In the data rows, the value 128 means zero.
Here is a table of points, one per row:
[120 102  98  74 154 108 156  71 129 114  84  52 210 106 158  98 139 147
 183 132 129 130  78 118 169 120 137 151 103  98  76 157  58 154 111 106
 121  72 140 147 115 191 152 126 119 154 124  95 116 120 144 167 149 117
 150 165  92 140 125  69 132 136 172 119]
[106 132  71 170  84 108 138 133 124 148 111  70 141 173 156 108 114 140
 130  74 117 102 131 130 127 134  91  44  88 142  96 135 124 134 103 122
  94 151 116 132 156 137 111 207 110  97  95 129 125  91 109 118 138 102
 103  96  85 164 150 158 163 122 121 144]
[ 28 134  68 108 156 127 123 123 190 154 130 177 134 108  88  81 122 173
  95 132 151 147 147 125  98  93 175 158 117  97 127 132 121 122 198 182
 173 141 109  92 174 142 142 156  56 105 150 167  91 114 147 170 153 143
 145 144 127 150 157 146 106 118 119 161]
[154 188 131 153 163 121 132  78 175 156  72  97  79  80 164 146 174 154
 154 131 140 145 129 126 169 160 119 153 118 100 144 143 188 134 170 108
 144 152  73 134  97 135  79 123 137 118  80 157 119 183  73  78 135  78
  72 135 173 153 155 156  84 169 209 155]
[122 136  93 146  61  90  95  99 154 173 176 118 158 161  72 169 130 158
 125 141 118 186 102  51  90 121 139 117 130 200 133 175  82 147 152 100
 141 102 149 120 113 137 106  99 203 114 112 142 121 141 153 141 125 150
 121  90 167 131  97 180  65 140 162 128]
[189 148 113 130 134 153  97  52 101 113 181 171 195 149 186 154 119  93
 108 119 131  97 126 166  77 145 131 137 109 109 147  96 103 102 185 134
  97 101  89  93 117 108 115 118 123 116  87 148 116 120 132 136 138 131
 110 146  39 102 112 162 120 102 100 106]
[150  70 149 134  95 102 155 142 107 126 152 159 214 105 109 104 170  97
 162 118 108 155 184 141 198 169 136 136 107  93 115 179 189 142  92 139
 127 146 145 161 155 130  91 143  77  76 123 171 204 140  91 103 132 175
  71 163 148 133 130 134  55 138 120  65]
[143 108 105  90  70 172 123 173 157 146 126 107 139  97 116 150 184 168
 170 157 147 111 122 106 142 181 153 107 192 161 111 128 136  83 113 102
  88  96  75  97 116  82 147  90 114 138 195 148  87  95 129 139 169 113
 111 154 118  99 180 126 121 104  89 118]
[127 129  85 116 123 142 156 145  71 125 188 128 109 157 131 195 143 177
  60 124 146 130 105 159 161  92 108 152 170  86 121 105 138 106 100 185
 157  95 151  57 124 147 105 153 155 137 106 130 131  73 102  91 116 149
 111 130 200 134 120  95 135  87 140 149]
[153 114 155 125  84 120 151 124 127 137 139 110 139 111  97  73 170  95
  67 119 129 124  96 107 109 153  77 163 155 106 133 207 138 125 169 156
 150 123 154 119  91 109 131 175 155 164 137 178 122 125 145 115 172 127
 187  96 102 112 164 169 209 143 201 110]
[121 128 147 146  97 132 109 114 124 105 115 154  82  95 158 128 114 101
 140 120 133  47 125 171 117 115 115 126 128 115 157 161 141 152 113 114
 135  77 153 152 167 137 204 118 193 109 168 175  99  99 195 146 138 115
 124 123 165 141 189  83  30 115 130 108]
[113 176  84 115 157 163 113 159 125 112  41 159 152 167 136 186 160  96
 111 100 122 180 161 146 123 171  74 132 169  84 112 114 176 133 116 161
  86 173 135 170 127 136 133 114 123 134  66  79 132 179 193 174 160 187
 119 120 128 145 123 128 115 155 186  68]
[158 132 111 159 119 130  98 103 110  81 100  69 156 154 157 131 161 123
 133 143 164 186 135 158 144  90 132 122 138 162 231 107 135 161  95 108
 188 155 117 149 145 134 115 145 124 143 195 133 190 118 118 176 130 144
 181 115 107  90 130 108 132 113 108 166]
[149 149 188 104 175 118 119 103 152 152  88 156 108 162 109 171 136 129
 121 152 135 118 136  26 112 141 119 161  96 136 167 127 110 139 135  75
 130 122 159 173 189 150 114  92 110 123  68 141 115  62  98 107 167 171
 108 105 144 134 156  76 189 113  96 134]
[135 158 144  92 126 148 141  95 120  91 126  84 132 101 101 105  86 105
 141 110 174 127  99 117  93 117 128  90 113 151 116  69 168  92  55 171
 204 113 137 125 122 125 160  96  99 113  88 192  96 182  95 157  90 153
 129  93 145 144  94 131 156 158 101  90]
[ 83 129 147 165 186  98 166 151 159 137  92 168 188 130 143 117 134 127
  91 137 120 119  85 115  84 121 111 146 139 130 101 141 133 101  75  91
 152 158  48 131 150 118 169 111 194 165 139 154 155  70 138 131  92 113
 108 136 147  96  47 136 143 162 106 134]
[122  88 157 148  51 152  76 130 170 123 124 189 123 112  98 101 133 122
 101 136 130 139  93 103 189  72 127 116  93 165 112  39 165 141 146 113
 120 119 106  91 107 101 159 123 163 142 127 110 156 115 117 127 144 144
 121 158  90 167 126  74 150 154 178 139]
[134 112 130 134 186  97  61 152 135 182 139  59 110 137 153 115 100 124
  89 133 157 111 209  83 208 113 125 109 194 108 118 135  86 109 124 152
 148 116  93  87 126  56 153  99 143 135 123 101 160 152 121  97 106 151
 155 117  82 127 131 134  91 151 112 117]
[154  98 148 143 147 147 163 148 144  94 107 104  96 157  82 130 107 130
  63 146 129 133 104 178 107 106 160  49  82  80 130 139 100 158 109 135
  68 108 130 136 131  52 130  97 105 124 106 126 135 113  74 163 168 112
 151 166 143  85 115 164 106  90 169 157]
[171 143 112  94 101  54 176 120 151 145  66 231 132 104 177 142 147 127
 131 140  88 165 158 145 170 151 146  78  95  77 147 175 176 158 125 136
 117 110 138  94  59 144 108  94 115 103 143 116 114 203 143 117 130 143
 143 117 156 150 135 145 170 135  62 176]
[202  77 138 116 135  94 129 104 130 120 126  92  95 123  76 189 117 186
 129 180 120 129 128 251 109  92 107 149 166 188 166 140 100 126 141 177
  58 163 165 148 144 134 148 129 145 112 144 124 167 105 164 130  94 110
  98 183 133 181 172 145 152 197  66 105]
[162 137 162 113 104 154 112 157 175 128 154 137 176 158 128 148  64 142
 157 105 112 143 112 110 151  86 124 147 189  77 120 169 138 162 184  94
 179 163 160 189  81 103 174 170 102 181 134 108  76 126 119 139  91 118
  83 124 117 140 115 158 110 100 100 177]
[ 69 123 195 127 160 136  94 142  92 111 138 169  98  88  99 181 116 160
 183 105 191 113 164 150 117 138 187 126 133 100 106 133  92 149  76  97
 150 143 138  89 143 149 121 157 153 143 110 138 192 161 147 142 146  89
 118  87  81 129  92 172 181 121 157 139]
[137  75 111 113 174 139 161 106 155 119 156 150  99  92 112 100  87 113
 141 114 137  61 106  49 111 124 104 127 170  92 183 100 134 130  69 158
 126 149 100 131 120 143  64 151 120  67 131  50 141 116 178 139 110 127
 142 120 135 140 113 173 134 111 137 112]
[132 122 146 142 122 156  74 164 147 163 163  70  66 136 165 145 103  72
 167 130  75 183 146 153 137 160 134 137  79 133 101  95 113 108 116 152
 170 106 124 160  99 150 128 126 101  84 137 141 103  88 178 147 148 130
  91 181 176  59 102  88 184 152 139 137]
[ 80 117 150 111 124 145 126  91  89 123 176 112  94 128 161  85 143 124
 123 103 124 112 123 181 110 179 184  88 159 156 155 146 164 131 174 111
  84 129  97 131 142 188 187 108 110 161  86  64 131 107 113  97  73 202
 167  97 151 119 100 151 155 134 139 140]
[ 99 165 164 190 169 131 145 123  65 146 177 112 149 135 102 147 115 143
 122 112  89 119 115  99  70 162 119 134  91  96  95 129 174 104 147 143
 168  94 119 179 130  78 118 111 124 119 197  70 161 152  93 134 158 106
 154 100 128 172 137 122 139 145  71 121]
[155 109 112 161 188 136  85 104 158  98 142 170 164 118 150 113 112 154
 109 193  72 127 159 105 117 141 117 123 154 188  86 134 137 118 115 141
 119  99 163 156 149 199 159 186 106 153 142 147 109 182  96 104 139 111
 144 132 129 130  97 150 120  55 175 157]
[108 205 133 120 168 131 162 153  72 121 179 152 134 119 115 121 124 125
 162  88 108 208 128 137 174  49  79 136 145 141 130  92 125 124 136  71
  76 123 134 114 145 118 151 123 110  68 164 145  89  93 132  79 131  93
 189 123 124 127 120 171 105 142 170 110]
[ 78 117 148  96 121 121 105 141 146  97 140 125 137 149 132  95 118 172
  88  90 147 113  99 155  92 169 125  95 103 126 183 123 114 117 114 115
 119 142 193 128 110 105  87 105 123 140 205 123 119 162 185  32 104 103
  90 148  94 102 123  65 108 144 143 121]
[104 130 178 115  96 148 167 148  71 132  24 124 101 117  58 106 109 133
  79 159  88 104 182 120 147 157 135 162  97 167 103  72 101 122 160  94
 159 146  90 126  97 172  80 170 156 122  91  68  72 110 119 166  97 113
 155 129 135  56 132  79  96 118  69  94]
[176 142  87 142  88 121 180 143  63 121 107 158  56 152 190 127 135 119
 160 131 146  62 110  74 123  97 142 120 128 164 112 137 130 119 162 118
 171 141 163  99 223 109 109 125  76 172 141  89 134 156 130 125 128 107
 134 153 101 115  98 152 116 180 142  97]
[ 82 127  91 156 142 124 106 119  90 137 100 139 133 157  86  92 144  86
 201 134 158  81  92 106 152  91 128 114 155 111  96 131 122 133 195 158
  60 137 144 148  76 124  82 117 153 137 161 181 125 173 106 141 108 157
 100 114 177 108 109 110 139  69  90 162]
[209 108 127 100 145 130 141 182 146 148 139 100  89 106 148  98 114  69
 145 102  81 159 157 166  83 152 175 214  60 193 100  98 106 130 117 109
 104 155 116  88 150  77 115 110 156 159 142  83 117 117 114 152  70 132
 114  73 154 134 203  65 133  74 170 131]
[ 52 154  98 132  75 134 145 191 154 103 203 108  91 135 165 128 137  95
 139 172 162 114 134 151 100 114 117 162 113 150 148 118  62 115  86 150
  99 161 155 136  87 159 132 112 128 154  65 156 160 136  88 101 131  63
 182 145  86 173 132 106 139 130  31 133]
Along one direction, these points spread out more than along any other. Take the direction at right angles to it along which they spread out most. Go by this last direction. How far along it is each point below, from 0 to 99? 50 is the average, and the first point above lies past it. One standard deviation of the points above along it is 16.
[106 132  71 170  84 108 138 133 124 148 111  70 141 173 156 108 114 140
 130  74 117 102 131 130 127 134  91  44  88 142  96 135 124 134 103 122
  94 151 116 132 156 137 111 207 110  97  95 129 125  91 109 118 138 102
 103  96  85 164 150 158 163 122 121 144] -> 40
[153 114 155 125  84 120 151 124 127 137 139 110 139 111  97  73 170  95
  67 119 129 124  96 107 109 153  77 163 155 106 133 207 138 125 169 156
 150 123 154 119  91 109 131 175 155 164 137 178 122 125 145 115 172 127
 187  96 102 112 164 169 209 143 201 110] -> 40
[150  70 149 134  95 102 155 142 107 126 152 159 214 105 109 104 170  97
 162 118 108 155 184 141 198 169 136 136 107  93 115 179 189 142  92 139
 127 146 145 161 155 130  91 143  77  76 123 171 204 140  91 103 132 175
  71 163 148 133 130 134  55 138 120  65] -> 64
[ 82 127  91 156 142 124 106 119  90 137 100 139 133 157  86  92 144  86
 201 134 158  81  92 106 152  91 128 114 155 111  96 131 122 133 195 158
  60 137 144 148  76 124  82 117 153 137 161 181 125 173 106 141 108 157
 100 114 177 108 109 110 139  69  90 162] -> 43
[137  75 111 113 174 139 161 106 155 119 156 150  99  92 112 100  87 113
 141 114 137  61 106  49 111 124 104 127 170  92 183 100 134 130  69 158
 126 149 100 131 120 143  64 151 120  67 131  50 141 116 178 139 110 127
 142 120 135 140 113 173 134 111 137 112] -> 40
[134 112 130 134 186  97  61 152 135 182 139  59 110 137 153 115 100 124
  89 133 157 111 209  83 208 113 125 109 194 108 118 135  86 109 124 152
 148 116  93  87 126  56 153  99 143 135 123 101 160 152 121  97 106 151
 155 117  82 127 131 134  91 151 112 117] -> 41
[122  88 157 148  51 152  76 130 170 123 124 189 123 112  98 101 133 122
 101 136 130 139  93 103 189  72 127 116  93 165 112  39 165 141 146 113
 120 119 106  91 107 101 159 123 163 142 127 110 156 115 117 127 144 144
 121 158  90 167 126  74 150 154 178 139] -> 56
[ 83 129 147 165 186  98 166 151 159 137  92 168 188 130 143 117 134 127
  91 137 120 119  85 115  84 121 111 146 139 130 101 141 133 101  75  91
 152 158  48 131 150 118 169 111 194 165 139 154 155  70 138 131  92 113
 108 136 147  96  47 136 143 162 106 134] -> 42
[127 129  85 116 123 142 156 145  71 125 188 128 109 157 131 195 143 177
  60 124 146 130 105 159 161  92 108 152 170  86 121 105 138 106 100 185
 157  95 151  57 124 147 105 153 155 137 106 130 131  73 102  91 116 149
 111 130 200 134 120  95 135  87 140 149] -> 37
[171 143 112  94 101  54 176 120 151 145  66 231 132 104 177 142 147 127
 131 140  88 165 158 145 170 151 146  78  95  77 147 175 176 158 125 136
 117 110 138  94  59 144 108  94 115 103 143 116 114 203 143 117 130 143
 143 117 156 150 135 145 170 135  62 176] -> 67
[113 176  84 115 157 163 113 159 125 112  41 159 152 167 136 186 160  96
 111 100 122 180 161 146 123 171  74 132 169  84 112 114 176 133 116 161
  86 173 135 170 127 136 133 114 123 134  66  79 132 179 193 174 160 187
 119 120 128 145 123 128 115 155 186  68] -> 70
[ 52 154  98 132  75 134 145 191 154 103 203 108  91 135 165 128 137  95
 139 172 162 114 134 151 100 114 117 162 113 150 148 118  62 115  86 150
  99 161 155 136  87 159 132 112 128 154  65 156 160 136  88 101 131  63
 182 145  86 173 132 106 139 130  31 133] -> 25
